(in the rows, 128 means zero)
Z: rows in 3 groups, each row roughly a mix of its group's directions (some rows in no group)
Z (112 x 11)
[[ 85  85 150  91 134 128 138 143 125 122 129]
 [ 82 118 147  99 109 158 107 130 116 127 153]
 [147 126 107 153 173  98 131 145 143 124  96]
 [160 141 110 118 147 100 138 101 147 104 165]
 [121 112 148 150 126  90 103 120 141 122  80]
 [ 72 123 139 118 128  93 109 125 127 113 101]
 [150 163 117 158 107 134 137  81 148 123 123]
 [159 151 136 171 108 103 144 125 121 157 113]
 [ 87 118 117 140 144 142 178 132 134 155 117]
 [149 179 121 164 120 104 134 117 122 112 106]
 [114 138 111  95 124 170 150 140 132 131 170]
 [ 84 133 141 137 156 123 116 153 112  94 102]
 [111 110 130  84 152 100 107 156 105 116 138]
 [129 115 137  86 133 105 101 178 116 121 127]
 [127 135 135 132 122 192 133 112 132 126 165]
 [126  87 150  96 140 112 105 153 100 129 149]
 [123 135 102 131 113  83 109  85 133 112 108]
 [114  95 137 128 144  88 162 150 138 158 124]
 [129 156 116 148 121 121 130  95 163 106  86]
 [ 78 126 125 103 126 171 144 129 102 132 126]
 [ 73 108 122  92 150 137 149 124 120 118 127]
 [178 142 124 153 139  91  99 120 132 118 133]
 [189 149 114 154 130 125 117 112 140 145 136]
 [121 105 109 109 150 156 130 137 146 118 181]
 [ 96 142 134 148 125 124 127 103  97 127  76]
 [146 126 115 127 153 147 164 129 141 143 181]
 [178 152 116 160 125 120 136 119 140 159 111]
 [124 103 131 100 149 145 127 173 102 133 159]
 [124 104 147 117 124  84  90 155 118 109 112]
 [ 97 101 160 134 110 160 151 112 121 142 100]
 [ 82 104 140  96 151 139 136 127  96 112 138]
 [159 155 133 162  96 156 141 100 142 137 124]
 [174 167 103 146 130 140 114 144 112 147 136]
 [ 82 140 130 133 138 171  96 129 129 119 152]
 [ 81 104 143 115 145 118 106 155 111 113 104]
 [133 107 123 109 153  96 130 164 112 143 168]
 [115 112 136 136 137 142 166  77 132 137 159]
 [ 92 104 148 100 124 123 101 116 109 130 167]
 [121 123 108  93 172 138 132 164 104 112 134]
 [130 130 125 140 120 126 155  80 167 153 148]
 [152 170  86 125 129 106 128 118 130  94 122]
 [104  89 122  89 141 110 156 152 139 145 133]
 [156 157 146 179 110 134 137 108 129 135 106]
 [ 83  92 135  92 148 141 130 149 111 126 129]
 [ 85 121 155 110 133 137  94 113 113  94 138]
 [101 109 153  78 125 161 128 120 109 118 133]
 [116 109 161 102  91 134 106 148 128 152  99]
 [161 148  89 119 131 103 155 122 138 129  92]
 [118 113 134 117 152 189 138 148 141 121 147]
 [100  96 139 112 143  78 120 156 118 118 130]
 [125 149 147 145 103 117 139  90 131 129  78]
 [172 139  94 131 148 151 127 145 107 101 144]
 [169 153 119 162  95 126 116 119 136 159 127]
 [130 156 130 169 108 121 122 103 124 125  80]
 [167 127 144 130 110 149 120 172 139 132 163]
 [142 143 121 146 110  98 109 126 174  91 120]
 [133 156 118 157 103 119 123  86 147 130  93]
 [ 84  86 158 115 127 146 108 133 113 138 137]
 [116  95 130 122 180  98 149 136 117 113 117]
 [ 99 137 143 112  81 137 122  87 114 127 110]
 [139 117 131 109  73 134  91 106 119 139 116]
 [ 78 117 124 127 165 141 159 113 116 113 114]
 [102 132  96 125 188 127 141 126 119 113 118]
 [ 98 105 135  81 127 146 127 110 141 133 165]
 [118 108 160 102  97 145 118 152  87 140 129]
 [169 141 111 142 143  93 129  96 160 135 127]
 [148 157 123 164 132  91 128 129 118 112  88]
 [177 125 124 116 142  96 164 116 124 108 145]
 [188 144 118 141 130  95 104 132 128 129 135]
 [137 104 125 112 121  99  98 155 112 124  82]
 [ 92 116 133 111 131 136 144 180 101 146 123]
 [ 93 115 159 101 118 134 120 140  83 124 108]
 [151 144 118 129 132 181 151 122 147 128 163]
 [119 171 122 145 114 156 142  99 116 135  90]
 [ 98  99 142 115 136  74 126 140 127 148 113]
 [ 77  93 150 106 135 108 116 144 117 140 131]
 [142 140 103 109 114 173 130 103 142 120 167]
 [124 130  96 144 153 107 118 105 142  89  93]
 [156 167 116 175 109 128 132 134 123 148 109]
 [116 103 143  93 146 102 105 156 121 102 103]
 [107 144 139 114 105  74 113 140 115 128  98]
 [ 79  92 142 110 139 143 154 107 131 121 139]
 [ 91  91 135  98 110 142 152 102 111 140 137]
 [133 158 133 153  88 140  97 105 161 128 130]
 [119 106 148  88 108 147 152 134 102 130 164]
 [149 156 119 163 121 107  91 124 110 122  94]
 [133 102 128  94 138 126  87 161 141 116  99]
 [103 153 120 112 140 139 116 154  93  93 156]
 [116 103 117  92 145 110 131 128 102 152 171]
 [ 99 107 163 100  93 140 120 131  96 130 115]
 [ 73 121 136 122 136 142 162 108 105 136 111]
 [153 163 121 136 101 117 105  83 106 126 121]
 [147 102 154 108 126  94 103 150  96 120 108]
 [109 151 131 164 107 152 163  99 125 139 105]
 [121 140 100 136 123  90  93 107 139 153  97]
 [140  98 139  79 117  99 119 156 110 135 138]
 [ 97 150 120 154 163 121 154 105 135 109 157]
 [108 103 131 145 172 136 167 145 107 130 110]
 [111 126 121 105 119  63 115 134 123 130 105]
 [ 95 104 165  98 118 112 118 137  97 117 109]
 [128 143 123 187 136 146 142 114 165 135 129]
 [166 133 110 103 107 118 101 157  92 121 123]
 [173 154 121 141  90 105 118 117 120 134 103]
 [139 126 116 158 142  88 164 130 153 159 125]
 [104 113 136 108 161 113 136 177 106 129 148]
 [ 85 140 139 136  91 163 130 106 144 132 109]
 [131 140 104 162 137 137 131  81 150 108 154]
 [167 122 129 127 110 172 135 123 165 141 107]
 [127 123 117 160 144 105 170 104 143 139  93]
 [167 146  92 145 114 127 112  92 126 104 118]
 [158 166  99 167 122 133 110 114 146 119 116]
 [110 105 132 114 151  76 156 143 138 148 118]]

which group is each row in? (one row of each group first)
[189 134 112 117 127  96 123 154 126 132 122]  (20)
[163 118 107 112 123  80 121 144 131 135  94]  (46)
[149 152 119 124 113 180 102 148 108 121 148]  (15)

[160 136 136 121  90  97 108 147  96 144 110]  (46)
[ 96 123 133 102 116 150  89 140  93 104 138]  (46)
[ 94 145 127 146 121 114 114 108 121 103  77]  (15)
[137 147 108 126 148 146 158 146 109 110  79]  (20)
[174 153  99 133 144 140 133 170 133 124 117]  (20)
[ 89 105 125 156 163 101 121 101 120 110 126]  (46)
[107 125 145 118 150 140  86 148  91 101 116]  (20)
[103 131 123 135 151  87 117 140 125 100  84]  (46)
[ 95 119 139 105 141 140  87 152  92 117 116]  (20)
[ 79 109 148 138 109  99 148 153 136 117 113]  (15)
[159 134 132 109 117 132  82 124 124  94 160]  (15)
